In the data rows, the value 128 means zero.
Some points, each followed by its number:
(129, 085, 059, 172, 141, 241, 069, 220, 118, 109, 177, 208, 165, 100) 0
(162, 174, 188, 093, 082, 022, 210, 106, 135, 148, 057, 093, 103, 099) 1
(109, 083, 039, 221, 146, 168, 117, 182, 082, 138, 143, 200, 163, 114) 2
(121, 130, 165, 099, 122, 148, 109, 080, 156, 111, 124, 092, 126, 131) 3
(120, 086, 070, 161, 148, 255, 085, 185, 120, 068, 179, 194, 135, 109) 4
(111, 109, 091, 185, 152, 116, 117, 129, 094, 163, 122, 154, 143, 131) 5
(111, 113, 095, 110, 130, 177, 119, 102, 135, 095, 132, 126, 124, 126) 6
(131, 144, 155, 150, 144, 039, 150, 084, 121, 187, 087, 130, 117, 126) 7
(130, 082, 066, 151, 139, 246, 073, 200, 136, 106, 174, 195, 152, 097) 8
(114, 116, 155, 115, 127, 142, 112, 084, 146, 111, 135, 089, 120, 145) 9
(126, 085, 083, 153, 149, 247, 078, 172, 109, 095, 169, 177, 144, 130) 10
(124, 119, 164, 087, 095, 104, 163, 076, 143, 094, 127, 061, 147, 145) 11
(112, 134, 133, 144, 135, 087, 135, 099, 128, 153, 109, 121, 131, 128) 12
(108, 112, 142, 118, 124, 148, 118, 096, 153, 100, 145, 101, 128, 137) 13
(108, 097, 071, 198, 127, 160, 118, 178, 099, 126, 141, 191, 158, 119) 14
(139, 160, 161, 095, 127, 084, 135, 117, 155, 151, 123, 092, 108, 147) 15
(124, 098, 089, 146, 149, 229, 082, 157, 105, 103, 162, 170, 131, 130) 16
(198, 189, 206, 084, 054, 000, 253, 130, 119, 166, 083, 075, 101, 096) 17
(123, 070, 053, 182, 150, 255, 071, 216, 080, 071, 174, 217, 148, 127) 18
(124, 139, 147, 075, 114, 112, 162, 081, 145, 111, 113, 105, 116, 128) 19
(126, 095, 098, 138, 140, 215, 073, 145, 122, 118, 153, 156, 144, 119) 20
(123, 139, 144, 084, 111, 127, 150, 078, 135, 117, 113, 100, 130, 137) 21
(114, 120, 162, 102, 105, 123, 134, 076, 151, 101, 122, 075, 135, 144) 22
(110, 088, 089, 182, 138, 201, 095, 169, 091, 105, 160, 178, 167, 136) 23
(115, 103, 102, 156, 151, 212, 088, 140, 108, 102, 150, 156, 122, 143) 24
(118, 121, 157, 106, 112, 131, 119, 079, 157, 113, 121, 079, 130, 138) 25
(255, 225, 255, 047, 000, 000, 255, 219, 140, 206, 105, 004, 087, 099) 26
(127, 129, 146, 144, 137, 133, 105, 103, 135, 113, 130, 114, 130, 150) 27
(131, 128, 160, 088, 116, 138, 105, 079, 151, 125, 135, 082, 136, 133) 28
(108, 093, 059, 205, 129, 162, 121, 181, 091, 132, 145, 195, 160, 122) 29
(119, 121, 107, 150, 132, 171, 103, 155, 141, 104, 143, 149, 145, 132) 30
(122, 094, 088, 146, 140, 212, 075, 159, 120, 120, 152, 167, 149, 129) 31
(113, 122, 126, 134, 158, 102, 118, 084, 116, 155, 119, 108, 130, 138) 32
(110, 103, 068, 201, 130, 138, 128, 142, 103, 143, 130, 172, 149, 123) 33
(168, 189, 197, 060, 112, 002, 185, 136, 140, 177, 091, 090, 094, 129) 34
(126, 112, 139, 119, 144, 188, 087, 097, 137, 114, 148, 115, 128, 142) 35
(116, 093, 073, 172, 152, 165, 108, 155, 081, 139, 148, 173, 163, 130) 36
(114, 120, 097, 107, 146, 172, 121, 124, 117, 098, 137, 128, 133, 138) 37
(161, 182, 191, 062, 127, 037, 181, 140, 130, 137, 126, 095, 071, 144) 38
(123, 145, 144, 113, 142, 100, 114, 087, 154, 141, 117, 104, 122, 124) 39
(204, 206, 216, 034, 087, 000, 233, 164, 124, 189, 092, 073, 069, 116) 40
(123, 100, 089, 140, 144, 232, 088, 154, 123, 086, 161, 159, 131, 122) 41
(121, 091, 078, 150, 146, 252, 086, 188, 127, 081, 171, 182, 141, 113) 42
(112, 094, 056, 148, 133, 225, 106, 181, 110, 087, 155, 180, 149, 125) 43
(125, 149, 139, 112, 145, 105, 108, 087, 161, 142, 114, 110, 126, 109) 44
(155, 179, 181, 088, 118, 012, 184, 129, 125, 184, 090, 101, 098, 125) 45
(116, 143, 173, 119, 132, 086, 133, 097, 137, 141, 103, 115, 102, 147) 46
(126, 107, 122, 130, 146, 189, 075, 098, 132, 125, 130, 129, 127, 142) 47
(108, 116, 124, 131, 149, 133, 093, 095, 102, 145, 114, 135, 143, 139) 48
(127, 142, 156, 071, 105, 117, 165, 084, 136, 121, 118, 099, 127, 135) 49
(113, 110, 091, 165, 133, 195, 105, 177, 133, 099, 146, 166, 152, 130) 50
(113, 119, 105, 106, 129, 180, 111, 103, 134, 095, 132, 121, 128, 135) 51
(153, 176, 173, 066, 125, 075, 160, 135, 150, 141, 126, 091, 086, 137) 52
(111, 141, 156, 116, 139, 127, 121, 097, 143, 112, 124, 100, 108, 154) 53
(148, 146, 171, 059, 082, 074, 177, 094, 142, 120, 116, 059, 138, 130) 54
(114, 132, 154, 133, 137, 095, 114, 083, 156, 137, 124, 098, 131, 152) 55
(138, 162, 171, 085, 135, 096, 151, 116, 150, 113, 131, 084, 093, 149) 56
(148, 172, 178, 088, 128, 054, 144, 116, 146, 164, 103, 109, 102, 138) 57
(115, 089, 067, 147, 134, 231, 099, 192, 106, 086, 162, 180, 161, 127) 58
(140, 150, 157, 134, 098, 040, 163, 093, 135, 168, 072, 111, 111, 107) 59
(204, 210, 211, 038, 089, 000, 231, 165, 125, 198, 086, 075, 074, 117) 60
(160, 164, 186, 026, 120, 069, 188, 133, 158, 133, 104, 098, 082, 111) 61
(108, 110, 094, 150, 143, 145, 091, 122, 116, 155, 126, 150, 156, 113) 62
(127, 135, 157, 075, 114, 142, 115, 078, 164, 117, 108, 093, 131, 124) 63
(119, 062, 051, 207, 158, 255, 071, 225, 072, 067, 192, 225, 149, 125) 64
(118, 087, 076, 169, 154, 253, 079, 180, 089, 079, 167, 189, 130, 139) 65
(117, 105, 118, 136, 143, 206, 085, 117, 123, 108, 144, 141, 119, 149) 66
(104, 103, 115, 120, 132, 177, 114, 119, 140, 085, 150, 128, 123, 125) 67
(123, 131, 128, 140, 142, 117, 101, 100, 156, 144, 121, 114, 140, 107) 68
(118, 098, 083, 172, 155, 153, 107, 150, 086, 146, 146, 168, 150, 132) 69
(137, 144, 152, 138, 098, 058, 155, 087, 130, 171, 079, 107, 118, 110) 70
(126, 156, 149, 115, 130, 058, 157, 100, 141, 163, 114, 099, 116, 132) 71
(122, 094, 079, 142, 136, 226, 081, 181, 140, 108, 157, 177, 146, 104) 72
(107, 095, 061, 204, 135, 152, 118, 169, 093, 138, 141, 187, 158, 120) 73
(114, 067, 044, 213, 159, 227, 085, 224, 069, 119, 184, 218, 170, 130) 74
(113, 138, 130, 157, 138, 098, 124, 099, 133, 142, 112, 121, 134, 128) 75
(139, 169, 167, 081, 134, 060, 138, 108, 150, 174, 092, 113, 104, 132) 76
(126, 131, 126, 142, 134, 133, 104, 102, 161, 121, 122, 115, 135, 108) 77
(119, 148, 149, 113, 137, 069, 145, 089, 142, 149, 112, 104, 121, 139) 78
(105, 075, 058, 219, 163, 219, 092, 211, 073, 106, 184, 204, 158, 144) 79
(103, 108, 073, 210, 130, 133, 121, 138, 098, 153, 127, 175, 154, 121) 80
(115, 096, 078, 198, 134, 217, 097, 206, 104, 077, 166, 192, 167, 135) 81
(107, 120, 137, 130, 147, 170, 101, 106, 122, 096, 149, 124, 106, 140) 82
(177, 171, 192, 117, 067, 003, 213, 118, 137, 168, 074, 086, 107, 099) 83
(109, 111, 100, 108, 122, 180, 119, 095, 136, 093, 133, 122, 125, 131) 84
(149, 152, 166, 137, 086, 035, 176, 097, 143, 174, 073, 099, 117, 111) 85
(132, 148, 166, 105, 139, 091, 129, 110, 146, 146, 117, 104, 104, 142) 86
(154, 165, 173, 120, 087, 033, 187, 103, 131, 158, 068, 099, 112, 108) 87
(127, 107, 089, 167, 138, 176, 098, 154, 146, 109, 138, 153, 150, 107) 88
(129, 087, 066, 156, 140, 243, 073, 206, 133, 104, 170, 201, 152, 098) 89
(212, 209, 219, 022, 081, 000, 243, 173, 127, 184, 092, 064, 064, 120) 90
(110, 142, 141, 136, 152, 076, 127, 084, 141, 149, 116, 104, 127, 132) 91
(106, 101, 071, 190, 130, 146, 122, 161, 096, 137, 137, 179, 156, 124) 92
(123, 124, 158, 093, 104, 116, 140, 075, 154, 114, 111, 081, 135, 140) 93
(142, 175, 173, 072, 116, 041, 181, 121, 138, 146, 105, 083, 097, 136) 94
(126, 145, 153, 102, 136, 117, 119, 102, 170, 128, 116, 091, 115, 139) 95
(147, 172, 169, 094, 113, 033, 174, 119, 142, 169, 104, 100, 104, 128) 96
(123, 147, 148, 124, 136, 068, 150, 093, 143, 151, 116, 102, 122, 134) 97
(122, 132, 154, 141, 134, 126, 107, 100, 141, 120, 130, 106, 124, 149) 98
(121, 066, 055, 188, 153, 255, 070, 216, 083, 079, 183, 213, 150, 120) 99
(105, 105, 120, 131, 138, 185, 116, 122, 134, 085, 158, 128, 125, 139) 100
(116, 088, 059, 153, 137, 236, 094, 196, 102, 094, 168, 185, 159, 122) 101
(123, 144, 147, 116, 141, 101, 111, 082, 158, 148, 110, 110, 126, 119) 102
(122, 126, 158, 093, 106, 115, 136, 077, 157, 117, 117, 073, 140, 138) 103
(121, 082, 078, 164, 149, 250, 079, 178, 099, 084, 172, 181, 138, 131) 104
(143, 173, 169, 076, 129, 042, 145, 110, 146, 184, 091, 111, 106, 124) 105
(117, 115, 160, 102, 116, 141, 113, 079, 150, 099, 134, 081, 125, 149) 106
(119, 102, 093, 110, 142, 213, 089, 136, 133, 102, 154, 151, 135, 114) 107
(125, 095, 079, 126, 140, 232, 084, 161, 126, 100, 155, 173, 144, 102) 108
(127, 085, 074, 158, 141, 237, 069, 189, 110, 111, 165, 188, 160, 122) 109
(123, 112, 107, 118, 147, 197, 087, 131, 137, 111, 147, 140, 130, 121) 110
(127, 086, 067, 151, 145, 249, 074, 205, 128, 100, 170, 196, 153, 107) 111
(110, 120, 151, 114, 135, 154, 114, 096, 123, 085, 150, 107, 105, 149) 112
(183, 197, 208, 051, 100, 000, 204, 150, 131, 187, 090, 085, 084, 119) 113
(115, 138, 133, 145, 137, 098, 133, 097, 142, 127, 120, 107, 128, 138) 114
(115, 079, 040, 168, 140, 253, 099, 214, 104, 073, 177, 199, 153, 112) 115
(129, 133, 151, 063, 106, 116, 161, 085, 140, 110, 123, 061, 136, 153) 116
(116, 111, 105, 164, 144, 178, 100, 147, 120, 109, 146, 154, 153, 116) 117
(121, 109, 117, 136, 148, 199, 086, 121, 126, 116, 145, 143, 123, 140) 118
(114, 141, 145, 137, 139, 075, 139, 088, 147, 149, 116, 104, 125, 135) 119
(116, 085, 076, 132, 138, 244, 084, 180, 125, 095, 157, 177, 143, 108) 120
(101, 108, 104, 146, 158, 212, 098, 146, 108, 083, 159, 155, 114, 145) 121
(115, 092, 069, 136, 133, 231, 103, 177, 117, 079, 156, 174, 148, 126) 122
(124, 090, 091, 149, 134, 234, 072, 164, 119, 106, 155, 167, 148, 136) 123
(125, 086, 071, 156, 148, 255, 080, 190, 111, 083, 172, 188, 138, 122) 124
(113, 143, 144, 127, 148, 085, 134, 084, 147, 147, 112, 105, 119, 133) 125
(111, 142, 162, 128, 148, 106, 116, 080, 125, 131, 117, 108, 119, 139) 126
(118, 152, 147, 135, 138, 105, 119, 089, 153, 124, 123, 096, 131, 148) 127
(116, 069, 042, 216, 157, 225, 085, 226, 067, 119, 181, 220, 167, 127) 128
(122, 142, 141, 127, 136, 126, 109, 106, 165, 120, 117, 104, 124, 126) 129
(109, 084, 077, 199, 134, 222, 095, 203, 085, 091, 172, 200, 171, 136) 130
(255, 213, 237, 034, 000, 000, 255, 179, 096, 193, 099, 031, 092, 094) 131
(144, 170, 170, 082, 129, 065, 143, 122, 150, 166, 105, 107, 097, 137) 132
(122, 095, 074, 136, 143, 241, 083, 172, 131, 098, 161, 174, 143, 103) 133
(127, 159, 143, 094, 142, 074, 119, 084, 147, 166, 107, 115, 118, 124) 134
(116, 093, 078, 147, 145, 242, 083, 170, 106, 081, 165, 177, 135, 137) 135
(118, 097, 103, 132, 143, 216, 091, 138, 122, 088, 154, 147, 124, 138) 136
(114, 143, 141, 139, 134, 073, 146, 095, 146, 148, 116, 098, 123, 131) 137
(111, 102, 096, 137, 142, 231, 089, 151, 111, 073, 157, 157, 126, 145) 138
(102, 110, 103, 163, 132, 119, 117, 104, 104, 141, 114, 134, 150, 135) 139
(159, 158, 178, 029, 122, 081, 187, 129, 150, 127, 108, 096, 090, 130) 140
(121, 146, 144, 111, 148, 096, 104, 081, 157, 149, 105, 113, 125, 103) 141
(119, 134, 133, 137, 143, 126, 113, 092, 153, 122, 124, 115, 130, 119) 142
(255, 225, 255, 043, 000, 000, 255, 217, 131, 207, 110, 000, 087, 099) 143
(120, 103, 086, 203, 131, 203, 095, 193, 117, 084, 163, 179, 160, 132) 144
(106, 103, 072, 206, 132, 140, 122, 146, 093, 145, 135, 180, 156, 114) 145
(102, 093, 054, 225, 139, 147, 119, 185, 080, 148, 150, 206, 166, 123) 146
(104, 112, 127, 129, 143, 182, 097, 116, 127, 090, 153, 125, 113, 147) 147
(174, 194, 201, 055, 109, 000, 192, 144, 132, 186, 092, 087, 089, 124) 148
(103, 097, 062, 211, 137, 144, 115, 175, 084, 149, 142, 195, 168, 126) 149
(108, 096, 074, 168, 159, 170, 108, 160, 084, 126, 156, 166, 165, 131) 150
(118, 136, 137, 149, 140, 121, 108, 091, 149, 126, 124, 111, 140, 131) 151
(110, 097, 103, 176, 139, 189, 095, 164, 092, 108, 160, 177, 165, 138) 152
(143, 144, 167, 045, 121, 101, 171, 110, 157, 112, 108, 082, 100, 128) 153
(136, 122, 176, 093, 100, 095, 148, 080, 134, 120, 140, 067, 132, 164) 154
(117, 123, 149, 124, 152, 150, 106, 097, 128, 092, 150, 115, 107, 149) 155
(180, 193, 195, 039, 093, 000, 211, 144, 131, 160, 099, 073, 084, 126) 156
(106, 089, 059, 209, 136, 150, 115, 176, 079, 144, 143, 201, 170, 120) 157
(110, 139, 135, 150, 142, 092, 122, 090, 131, 145, 113, 114, 131, 126) 158
(126, 113, 090, 162, 141, 167, 095, 148, 145, 115, 137, 154, 151, 105) 159
(102, 065, 066, 205, 130, 225, 091, 218, 055, 095, 170, 218, 179, 156) 160
(131, 121, 165, 086, 096, 094, 152, 078, 141, 121, 123, 073, 137, 143) 161
(121, 135, 158, 126, 136, 106, 121, 095, 157, 137, 126, 101, 117, 150) 162
(121, 138, 151, 130, 133, 115, 113, 093, 151, 124, 128, 100, 120, 154) 163
(098, 112, 105, 164, 134, 092, 121, 106, 093, 158, 110, 150, 148, 135) 164
(120, 148, 144, 111, 146, 097, 109, 079, 149, 147, 114, 109, 128, 129) 165
(111, 130, 145, 133, 141, 120, 107, 075, 126, 133, 118, 106, 128, 146) 166
(127, 084, 088, 153, 145, 246, 078, 158, 109, 095, 167, 173, 137, 134) 167
(117, 139, 137, 142, 134, 079, 145, 090, 140, 148, 115, 106, 124, 133) 168
(148, 159, 175, 126, 084, 033, 184, 100, 138, 168, 065, 103, 111, 105) 169
(200, 204, 211, 049, 093, 000, 226, 159, 126, 198, 084, 079, 072, 111) 170
(121, 096, 073, 140, 142, 228, 110, 173, 121, 072, 159, 169, 134, 125) 171
(130, 151, 153, 097, 138, 104, 127, 107, 169, 138, 117, 100, 107, 134) 172
(131, 116, 151, 110, 134, 167, 087, 084, 146, 121, 139, 097, 128, 137) 173
(127, 136, 159, 083, 110, 137, 109, 077, 162, 131, 109, 087, 133, 126) 174
(122, 091, 073, 147, 141, 239, 076, 191, 124, 108, 169, 185, 151, 106) 175
(102, 110, 084, 185, 124, 133, 120, 150, 099, 143, 124, 168, 152, 130) 176
Which point above is nearest to each new point by angle, seen from the average point of the numbered points? Its number follows each.
(119, 133, 130, 141, 146, 118, 099, 092, 150, 137, 119, 121, 135, 108) 68
(106, 114, 123, 117, 132, 170, 103, 116, 143, 105, 140, 126, 131, 127) 67
(106, 113, 093, 125, 131, 177, 118, 111, 136, 097, 137, 131, 123, 129) 6
(116, 129, 132, 095, 110, 139, 139, 078, 138, 112, 118, 105, 129, 136) 21
(119, 132, 128, 146, 137, 141, 106, 108, 151, 115, 128, 120, 136, 122) 77
(128, 147, 152, 113, 142, 101, 116, 089, 159, 144, 113, 106, 117, 130) 39
(125, 124, 125, 170, 128, 163, 099, 148, 146, 097, 147, 141, 143, 139) 30
(142, 153, 164, 062, 093, 099, 199, 103, 137, 121, 109, 077, 130, 137) 54
(153, 172, 174, 076, 128, 080, 158, 128, 148, 135, 127, 084, 087, 146) 52
(141, 175, 166, 094, 121, 028, 170, 116, 141, 173, 101, 101, 107, 129) 96
(109, 107, 113, 128, 146, 194, 093, 129, 124, 100, 154, 133, 120, 135) 136
(110, 125, 106, 183, 129, 113, 125, 118, 125, 134, 119, 139, 150, 129) 139
(120, 137, 132, 136, 146, 118, 107, 097, 153, 137, 123, 114, 135, 114) 68
(098, 101, 111, 129, 142, 187, 115, 119, 124, 085, 157, 128, 119, 135) 100
(116, 113, 094, 167, 131, 188, 102, 181, 134, 099, 150, 166, 155, 132) 50
(122, 124, 113, 150, 128, 152, 105, 128, 164, 112, 130, 120, 139, 121) 77
(164, 147, 160, 162, 078, 005, 196, 091, 141, 170, 101, 094, 118, 109) 85
(119, 115, 163, 101, 103, 125, 134, 075, 151, 094, 127, 076, 131, 149) 22
(112, 137, 138, 150, 138, 057, 140, 079, 116, 157, 103, 127, 116, 122) 12
(109, 133, 128, 152, 129, 090, 132, 103, 133, 149, 113, 119, 134, 131) 12
(132, 141, 157, 039, 120, 128, 145, 096, 176, 100, 115, 078, 118, 122) 153
(118, 124, 112, 153, 125, 174, 106, 151, 146, 102, 139, 144, 145, 132) 30
(100, 115, 117, 132, 140, 112, 121, 080, 123, 134, 117, 106, 139, 144) 32
(115, 113, 094, 116, 127, 178, 116, 106, 132, 096, 138, 129, 125, 128) 6
(109, 122, 116, 084, 145, 161, 123, 106, 130, 098, 130, 112, 126, 141) 51
(103, 066, 064, 204, 122, 222, 087, 216, 056, 101, 171, 213, 178, 151) 160
(122, 153, 148, 106, 141, 076, 120, 083, 149, 162, 107, 111, 122, 132) 134
(129, 134, 162, 079, 111, 146, 114, 076, 161, 116, 111, 088, 130, 131) 63
(139, 144, 162, 041, 127, 117, 151, 103, 154, 110, 112, 082, 104, 131) 153
(126, 128, 137, 155, 114, 075, 135, 075, 135, 172, 080, 113, 120, 109) 70
(151, 169, 176, 069, 127, 079, 168, 131, 150, 131, 126, 084, 088, 144) 52
(110, 105, 108, 157, 152, 199, 092, 139, 106, 101, 158, 155, 118, 141) 24
(143, 169, 170, 087, 126, 083, 154, 126, 153, 136, 125, 088, 090, 148) 52
(104, 110, 074, 207, 128, 131, 121, 138, 101, 148, 128, 168, 147, 121) 80
(126, 150, 155, 118, 129, 120, 116, 106, 169, 121, 119, 091, 122, 139) 95
(117, 095, 095, 138, 144, 234, 086, 153, 135, 075, 162, 163, 121, 109) 41
(172, 166, 182, 111, 070, 004, 214, 113, 132, 164, 084, 090, 111, 104) 83
(119, 119, 110, 179, 141, 166, 104, 138, 136, 094, 143, 146, 147, 123) 117
(121, 132, 150, 083, 119, 138, 119, 080, 160, 119, 113, 093, 128, 127) 63
(182, 158, 170, 138, 063, 000, 234, 112, 129, 173, 107, 087, 113, 112) 83
(122, 142, 143, 142, 135, 125, 113, 103, 162, 116, 124, 109, 127, 129) 129
(107, 131, 130, 152, 133, 091, 133, 096, 127, 149, 108, 122, 134, 134) 12
(113, 114, 109, 114, 135, 180, 109, 113, 124, 097, 138, 127, 128, 135) 51
(108, 113, 095, 186, 135, 112, 114, 119, 099, 156, 119, 161, 156, 121) 5
(124, 142, 149, 069, 105, 127, 162, 088, 141, 106, 115, 073, 133, 144) 116
(126, 087, 071, 156, 147, 255, 078, 191, 109, 078, 176, 187, 141, 121) 124
(126, 158, 149, 109, 129, 074, 133, 088, 148, 148, 117, 099, 130, 151) 78
(126, 163, 154, 109, 124, 070, 135, 089, 145, 150, 113, 098, 127, 149) 78
(111, 117, 129, 132, 156, 167, 100, 115, 124, 100, 150, 130, 105, 135) 82
(126, 124, 126, 168, 128, 163, 105, 139, 143, 097, 145, 139, 140, 142) 30
(126, 136, 145, 082, 105, 124, 163, 087, 138, 112, 118, 074, 135, 143) 116
(135, 140, 162, 055, 122, 117, 162, 099, 159, 106, 108, 081, 109, 128) 153
(116, 132, 127, 140, 142, 121, 099, 094, 148, 141, 120, 122, 138, 101) 68
(153, 154, 173, 028, 123, 090, 183, 124, 153, 123, 110, 084, 094, 133) 140
(132, 123, 166, 094, 103, 099, 146, 083, 133, 123, 129, 073, 134, 156) 154
(117, 131, 144, 070, 113, 131, 146, 085, 143, 105, 123, 077, 129, 146) 116
(131, 156, 162, 100, 136, 082, 129, 106, 147, 152, 118, 108, 102, 137) 86
(175, 172, 187, 129, 068, 003, 204, 121, 146, 181, 076, 089, 111, 107) 83
(118, 146, 168, 120, 131, 084, 127, 092, 140, 147, 110, 107, 113, 150) 46
(131, 167, 153, 081, 138, 060, 124, 090, 142, 178, 096, 112, 117, 124) 134
(119, 097, 097, 161, 148, 231, 076, 140, 108, 097, 147, 163, 131, 147) 24
(111, 115, 091, 120, 124, 174, 117, 105, 129, 103, 132, 130, 125, 128) 6
(135, 125, 175, 074, 084, 096, 178, 083, 131, 093, 132, 055, 137, 155) 11
(116, 110, 135, 120, 141, 178, 096, 101, 134, 110, 151, 114, 124, 141) 35
(122, 155, 149, 105, 141, 075, 113, 084, 145, 161, 107, 110, 125, 133) 134
(119, 106, 091, 164, 145, 182, 096, 149, 125, 109, 145, 156, 156, 109) 117
(128, 153, 167, 114, 132, 086, 131, 100, 148, 150, 116, 107, 112, 148) 86
(112, 102, 082, 165, 149, 146, 111, 136, 086, 149, 134, 160, 149, 132) 69
(113, 110, 089, 189, 132, 125, 120, 132, 107, 144, 121, 158, 152, 134) 80
(123, 105, 083, 167, 139, 184, 098, 159, 140, 102, 140, 155, 154, 113) 88
(126, 150, 152, 139, 141, 045, 155, 089, 118, 166, 097, 120, 108, 122) 7
(137, 161, 159, 089, 137, 065, 129, 102, 149, 170, 096, 115, 109, 131) 76
(124, 104, 066, 167, 130, 191, 096, 175, 139, 100, 142, 161, 150, 107) 88
(117, 140, 143, 124, 142, 100, 116, 074, 140, 135, 119, 106, 129, 138) 165
(178, 178, 194, 111, 079, 004, 202, 127, 131, 181, 095, 075, 105, 115) 83
(117, 118, 164, 096, 104, 126, 145, 078, 136, 092, 131, 080, 126, 149) 22
(110, 141, 140, 136, 145, 086, 126, 083, 136, 145, 113, 104, 127, 134) 91
(138, 147, 163, 049, 124, 110, 159, 103, 153, 114, 112, 083, 104, 130) 153
(135, 124, 176, 070, 090, 098, 178, 084, 138, 097, 131, 056, 143, 148) 11
(151, 176, 177, 072, 115, 035, 180, 122, 140, 152, 104, 089, 098, 134) 94
(116, 120, 136, 104, 133, 163, 106, 105, 146, 095, 130, 110, 126, 131) 13
(110, 134, 143, 126, 142, 113, 112, 078, 115, 140, 108, 111, 126, 142) 166
(129, 103, 097, 135, 147, 210, 076, 147, 125, 117, 154, 158, 139, 116) 20
(115, 148, 154, 117, 143, 066, 141, 086, 143, 157, 106, 108, 123, 138) 78
(143, 168, 166, 071, 126, 081, 157, 129, 154, 133, 128, 088, 091, 140) 52
(116, 115, 115, 158, 144, 163, 099, 126, 121, 112, 140, 144, 150, 123) 117
(099, 100, 084, 194, 128, 118, 113, 151, 085, 161, 128, 180, 161, 128) 176
(128, 115, 128, 108, 145, 189, 083, 108, 139, 118, 147, 119, 127, 130) 35
(124, 129, 147, 070, 108, 114, 158, 076, 135, 114, 121, 067, 139, 153) 116
(116, 142, 140, 145, 143, 062, 137, 082, 131, 165, 111, 119, 120, 122) 12
(146, 168, 168, 089, 113, 029, 174, 121, 141, 173, 100, 099, 102, 126) 96
(129, 126, 151, 096, 127, 151, 092, 084, 154, 130, 132, 093, 137, 125) 28
(124, 147, 161, 104, 135, 109, 137, 103, 149, 122, 129, 096, 101, 146) 56
(122, 129, 156, 101, 123, 146, 105, 080, 154, 117, 127, 094, 126, 131) 3
(135, 156, 168, 103, 136, 082, 132, 108, 146, 150, 116, 108, 104, 142) 86
(102, 120, 117, 165, 140, 072, 127, 098, 092, 166, 099, 148, 133, 126) 164
(120, 143, 137, 120, 147, 092, 103, 079, 157, 148, 111, 111, 128, 106) 141
(110, 115, 156, 107, 118, 143, 119, 085, 145, 093, 135, 088, 123, 149) 106
(121, 102, 091, 165, 146, 194, 097, 158, 118, 103, 149, 159, 156, 114) 117
(151, 171, 176, 069, 126, 079, 165, 128, 145, 130, 127, 091, 086, 144) 52
(180, 178, 180, 094, 060, 000, 252, 120, 115, 156, 094, 090, 112, 110) 17
(103, 112, 103, 143, 144, 128, 118, 094, 111, 126, 119, 123, 142, 139) 139
(135, 155, 171, 101, 132, 080, 135, 110, 149, 154, 113, 104, 099, 143) 86
(130, 159, 161, 099, 131, 056, 155, 101, 128, 155, 104, 098, 114, 136) 71
(205, 189, 188, 078, 051, 000, 255, 133, 115, 174, 103, 077, 112, 115) 17
(132, 121, 170, 105, 106, 113, 141, 083, 129, 105, 138, 076, 133, 164) 154
(125, 134, 132, 137, 145, 114, 103, 088, 158, 139, 121, 115, 136, 103) 68
(135, 158, 167, 094, 133, 097, 149, 114, 148, 126, 129, 091, 094, 150) 56
(117, 111, 083, 174, 131, 193, 102, 188, 132, 100, 153, 176, 159, 124) 50
(151, 150, 160, 141, 085, 042, 171, 096, 140, 168, 075, 101, 121, 108) 85
(255, 213, 240, 030, 000, 000, 255, 184, 101, 190, 100, 022, 095, 092) 131
(108, 138, 154, 114, 136, 133, 122, 104, 138, 102, 124, 104, 109, 161) 53
(112, 143, 150, 120, 147, 077, 136, 079, 134, 146, 110, 102, 124, 134) 125
(144, 164, 191, 092, 133, 055, 164, 124, 126, 134, 119, 108, 073, 150) 38
(122, 131, 151, 066, 107, 115, 158, 085, 140, 111, 121, 061, 142, 152) 116
(120, 115, 146, 112, 123, 150, 095, 085, 151, 120, 135, 098, 125, 133) 173
(109, 129, 132, 080, 122, 142, 136, 082, 137, 103, 130, 077, 128, 143) 116
(107, 121, 113, 143, 127, 172, 110, 143, 124, 096, 138, 141, 140, 149) 138
(129, 149, 170, 103, 129, 090, 132, 110, 145, 131, 117, 100, 096, 147) 86
(116, 127, 114, 143, 145, 133, 095, 103, 141, 142, 120, 134, 147, 102) 68
(147, 169, 169, 076, 129, 073, 150, 135, 150, 146, 122, 094, 087, 141) 52
(210, 181, 183, 098, 051, 000, 255, 129, 110, 172, 108, 085, 110, 106) 17
(115, 117, 115, 113, 144, 190, 092, 121, 138, 109, 147, 130, 127, 125) 110
(106, 106, 085, 186, 132, 134, 118, 116, 100, 141, 123, 158, 149, 123) 80
(114, 111, 099, 172, 143, 177, 094, 153, 124, 113, 147, 162, 161, 117) 117
(113, 132, 121, 162, 136, 097, 128, 108, 126, 148, 116, 131, 142, 127) 75
(116, 117, 140, 115, 125, 137, 101, 095, 149, 122, 124, 111, 126, 124) 3
(104, 114, 100, 143, 143, 153, 101, 128, 127, 133, 137, 141, 146, 109) 62
(127, 148, 166, 107, 137, 089, 128, 105, 148, 150, 116, 109, 100, 140) 86
(124, 132, 156, 137, 134, 120, 110, 097, 139, 119, 133, 103, 122, 151) 98
(102, 109, 138, 125, 129, 157, 118, 102, 151, 093, 151, 106, 132, 129) 13
(128, 116, 134, 108, 143, 185, 087, 101, 140, 111, 147, 111, 130, 134) 35
(119, 147, 157, 106, 132, 123, 128, 099, 148, 107, 129, 091, 102, 153) 53
(120, 147, 171, 124, 132, 085, 128, 102, 139, 145, 108, 110, 111, 150) 46
(121, 130, 122, 146, 138, 117, 104, 101, 154, 138, 127, 119, 143, 109) 68
(110, 119, 120, 146, 141, 147, 095, 103, 117, 127, 131, 140, 146, 123) 48
